(in the rows, 128 means zero)
The rows below come in pairs that one turn or mirror swaps. Which row does each named row swap with?
Sel: [132 119 137 110 120 160 133 147 118 172 108 137 122 105 135 137 175]
bituf: [135 147 127 119 107 151  99 146 120 149 127 137 127  90 185 155 136]
pela: [109 132 122 110 121 142 119 137  81 144 128 138 116  98 176 108 144]
digi: [143 148 127 138 112 144 120 151 101 153 123 122 119  92 168 164 134]
Tul: [123 150 126 109 126 160 131 148  95 166 102 147 130  88 166 103 158]
vugam: [122 145 125 109 121 156 133 141  96 169 101 146 130  85 159 109 164]
dega: [122 142 126 136  96 144 118 161  99 170 113 127 120  91 145 133 148]
fupap: [142 129 124  94 126 152 122 140  95 152 105 121 146 119 136 132 122]
kota: [150 155 121 125 139 175 136 155  99 164  96 133 129  88 173 121 154]
buv: [157 146 123 129 128 158 127 153 115 153 108 123 122 104 165 165 126]
Mamir: [129 114 138 143 126 176 120 144 100 142 115 104 115 132 177 147 150]
romed: [115 105 123 113 118 147 131 125  96 139  98 119 129 119 164 109 133]
vub: [123 104 101 119 123 151 122 129  91 134  97 130 124 122 171 120 131]
peb: [116 126 131 128 129 155 107 143  87 134 142 121 106 117 175 134 150]
Gita: [138 133 130 105 118 180 128 143 122 147 100 128 144 142 180 150 131]
segu: [135 127 124  87 120 174 122 140 124 150 100 135 149 133 171 141 126]
rabo: [141 134 117 120 136 176 130 159 110 170 111 147 116 119 161 147 175]
Faf: [136 132 143 101 118 150 121 133  98 157 110 121 147  92 135 135 129]
zev: [112 145 159 115  92 155 122 136 112 150 117 122 142 100 181 138 141]
valod: [139 151 126 119 132 169 132 149  93 167  95 135 135  85 174 109 151]
sama: [131 105 102 121 133 162 117 146  91 147 118 141 115 133 176 146 153]
Boru: [113 124 139 119 115 151 134 130 101 136 100 107 121 113 168 101 131]
Vuz: [142 142 116 124 112 153  99 154 122 150 122 138 127  99 187 159 140]
zigit: [142 141 109 117 131 174 118 168  95 162 103 122 133 129 141 128 136]
vofip: [109 126 154 122 103 158 137 127 104 144 100 112 135 104 169 116 134]
ferul: [106 148 153 117  98 156 125 127 108 152 113 118 132  96 178 122 137]
Pil: [133 111 136 133 126 179 124 146 114 141 116 109 112 138 173 152 147]
Poteb: [129 109 131 138 130 167 124 141 102 139 121 113 106 133 178 148 153]
Bege: [132 128 142 133 126 184 133 147 115 141 107 108 121 138 180 149 139]
Vid: [140 131 121 120 129 174 124 159 112 169 117 147 109 121 161 153 170]
karof: [115 120 130 119 123 151 132 125  91 137 102 112 122 109 176  99 136]
rel: [122 146 147 117  96 158 113 141 114 153 126 131 135  91 190 150 141]
gasip: [138 119 134 115 123 162 132 156 121 170 112 142 116 116 145 145 174]
kasa: [135 126 128 117 121 187 127 139 120 152  99 120 132 145 175 155 136]
kodel: [132 129 125  86 117 154  98 139 112 149 113 135 154 107 155 125 133]
Fifi: [138 126 118  86 120 161 103 137 115 149 108 138 152 118 160 136 128]
Gugoz: [160 143 105 121 138 166 101 162 115 152 107 129 123 121 170 134 139]
Ronop: [123 141 123 108 119 158 130 140  89 167  98 146 135  86 163 104 154]
zeti: [129 127 134 140 133 165 117 146  94 138 132 114 106 124 188 145 150]
Tozon: [114 129 141 120 111 156 133 129 100 140 100 109 129  99 174 101 131]
Sodut: [129 126 131 115 103 138  95 143 106 161 116 131 133  89 144 123 155]
Fimad: [135 123 123 121 129 172 125 158 110 171 111 150 119 120 158 150 177]

kodel swaps with Vuz
bituf swaps with Fifi
vofip swaps with Bege
rabo swaps with vugam

